Here are some numbered points:
[ -3 -21  -5   4  -7   1  -6 -32  -7 -17 -11 -21 -23 -19 -16  -2] 0
[-12  -1  -5  -9 -18 -23  14 -16 -16 -36 -18 -23 -14 -21 -12 -10] 1
[-16 -28  -4  -4 -35 -25 -22  -9 -10 -12  -8 -29  -9 -19  -8 -13] 2
[-28  25 -20  -6 -22  -9 -10  64   4 -20  12  -7 -24  44 -30 -10] 3
[ -6 -13 -16   5 -21   3   4   1  -5 -15  -5 -15 -10 -17 -15 -19] 4
[-10 -22   0 -17 -12 -17  13 -14  -7   2 -19 -10 -20 -31 -14   1] 5
[  2 -13  -7 -19 -18 -18  -6 -19  -9 -10 -15  -5 -18 -22  -5   9] 6
[-27   0 -13  -9  -4 -12  -5  -1  -4   2   2 -16 -18  -8 -11   6] 7
[41 -8 29 28 45 53  2  2 24 39 51 45 27  3 37 26] 8
[ -2  -6 -13  -4  -7 -16   4 -18 -25 -17  -9 -10 -11 -17  -8  -4] 9
[ -9  -8  -6  -8 -16 -14   0 -26  -6 -16 -16 -23 -25 -22   0   1] 10
[ 13  39  15   0  -8 -19  20   3 -37   2 -24 -20  26  35  19 -35] 11
[-17 -21  -8 -18   8   8  -8  -8   5 -18  -3  -8 -21 -17 -14   0] 12
[ -8 -13 -21   6 -18 -20  -8 -29 -17 -15 -10 -28 -17 -12  -8 -14] 13
[-22 -21  -1  -1  19   1 -15 -19   1 -27 -14  10 -17 -13 -22   6] 14
[ 58   5  12  59  57  39 -20   8  50  33  47  57  15  10  38  33] 15
Which five points above are nearest to each new point by angle, seen from the average point of the numbered points? Their numbers follow each, nearest first.
[ 18  33  35  -9 -21  -3  48   7 -31  22 -32 -32  46  12  34   0] >> 11 8 1 9 15
[ -7 -11 -11 -15 -10 -13   0 -16  -9 -17 -23 -20  -7 -19 -26   5] >> 1 5 6 10 9
[-19   5 -18  -9  -1 -21  -9  61   6 -17  13  -2 -21  29 -44  21] >> 3 7 12 14 4
[-16 -16 -14 -23 -11  14 -17 -21  15 -25  -8  -7 -18 -15  -2  -6] >> 12 14 0 10 6
[-22   4 -16  -3 -16 -12 -11  29  -3 -11  -8 -22 -18  22 -32  44] >> 3 7 12 2 14
[ -3 -17  -5 -11  -3  -7  -6 -20 -12 -12  -4   7  -4 -19 -13 -11] >> 9 6 14 5 0
[-12 -16 -10  -2 -24  -6 -16 -23  -1 -14   9  -1  -7 -20  -3 -13] >> 2 13 4 0 6
